In the data rows, the value 50 means zero.
Some points, one per row:
{94, 67, 39, 59, 28, 82, 70, 41, 62, 33, 30, 55}
{81, 27, 61, 66, 59, 65, 50, 58, 51, 26, 30, 64}
{76, 62, 35, 72, 70, 68, 67, 62, 67, 47, 43, 69}
{37, 44, 43, 42, 28, 37, 30, 64, 57, 23, 18, 34}
{57, 29, 50, 26, 53, 45, 29, 25, 30, 77, 34, 33}
{31, 54, 47, 67, 64, 82, 77, 50, 33, 41, 62, 63}
{39, 57, 38, 28, 56, 36, 28, 27, 34, 48, 68, 29}
{37, 28, 40, 27, 35, 34, 28, 69, 34, 67, 24, 29}
{52, 54, 44, 44, 30, 38, 64, 52, 62, 47, 37, 58}
{85, 28, 72, 82, 52, 51, 55, 51, 52, 66, 34, 55}
{44, 58, 35, 51, 23, 36, 59, 63, 67, 64, 39, 68}
{68, 53, 36, 54, 22, 29, 82, 42, 69, 31, 27, 52}
{43, 45, 35, 45, 24, 30, 65, 57, 64, 29, 19, 34}
{27, 70, 67, 29, 73, 49, 29, 36, 28, 52, 73, 56}
{79, 66, 71, 60, 27, 60, 48, 53, 59, 28, 26, 54}
{79, 64, 67, 65, 58, 67, 51, 50, 65, 63, 31, 58}
{39, 46, 41, 63, 32, 32, 31, 66, 70, 51, 39, 34}
{47, 34, 42, 30, 23, 32, 29, 62, 33, 65, 47, 33}
{51, 30, 56, 27, 44, 48, 29, 66, 44, 99, 21, 27}
{99, 27, 56, 66, 51, 53, 62, 62, 49, 79, 36, 53}
{33, 49, 39, 62, 23, 39, 75, 49, 78, 39, 64, 58}
{27, 62, 44, 69, 84, 36, 87, 26, 30, 37, 99, 67}
{25, 43, 39, 27, 66, 28, 30, 30, 28, 41, 99, 32}
{29, 61, 39, 63, 80, 33, 87, 46, 34, 36, 91, 63}
Here are 17 more points, each followed by its number:
{26, 64, 72, 67, 86, 56, 56, 54, 59, 54, 38, 55} 0
{23, 55, 42, 25, 84, 31, 30, 25, 34, 41, 94, 63} 1
{27, 46, 41, 50, 30, 33, 77, 58, 73, 47, 69, 75} 2
{29, 85, 98, 74, 99, 70, 78, 42, 76, 40, 41, 60} 3
{57, 33, 55, 31, 57, 54, 26, 36, 28, 64, 35, 35} 4
{54, 32, 66, 46, 30, 31, 50, 67, 43, 28, 24, 32} 5
{99, 33, 67, 64, 46, 58, 51, 57, 52, 23, 22, 58} 6
{33, 65, 39, 68, 66, 58, 59, 53, 75, 53, 48, 55} 7
{21, 59, 45, 30, 69, 58, 63, 52, 33, 45, 54, 63} 8
{34, 54, 38, 51, 24, 40, 24, 63, 57, 64, 35, 34} 9
{46, 55, 36, 60, 25, 35, 30, 60, 58, 56, 42, 35} 10
{54, 26, 67, 25, 68, 55, 27, 25, 31, 62, 39, 34} 11
{50, 60, 39, 47, 25, 35, 44, 55, 80, 34, 19, 33} 12
{24, 69, 40, 59, 92, 69, 76, 45, 68, 27, 34, 57} 13
{58, 26, 38, 44, 23, 35, 48, 59, 61, 30, 20, 31} 14
{43, 31, 40, 44, 27, 33, 24, 56, 52, 77, 18, 26} 15
{58, 54, 41, 52, 32, 32, 70, 50, 75, 26, 17, 35} 16
Which three of these numbered points are nearest to each point below by angle, seen from the average point of the first points? Their numbers follow each, nearest first.
{57, 52, 45, 41, 23, 34, 63, 53, 66, 27, 35, 57} > 16 12 14
{37, 30, 58, 30, 45, 56, 27, 65, 31, 86, 27, 33} > 4 15 11
{30, 29, 59, 33, 63, 48, 34, 30, 27, 46, 99, 65} > 1 8 11
{42, 34, 63, 30, 22, 31, 28, 66, 56, 92, 22, 32} > 15 9 10
{99, 32, 63, 30, 59, 59, 53, 60, 47, 30, 26, 66} > 6 5 11
{28, 32, 58, 29, 74, 53, 66, 63, 24, 44, 61, 65} > 8 1 0
{29, 84, 62, 67, 64, 56, 67, 56, 62, 33, 24, 54} > 3 13 0
{55, 53, 32, 52, 31, 33, 69, 62, 80, 51, 46, 52} > 2 16 12
{89, 54, 75, 47, 26, 66, 48, 55, 60, 25, 18, 59} > 6 5 16
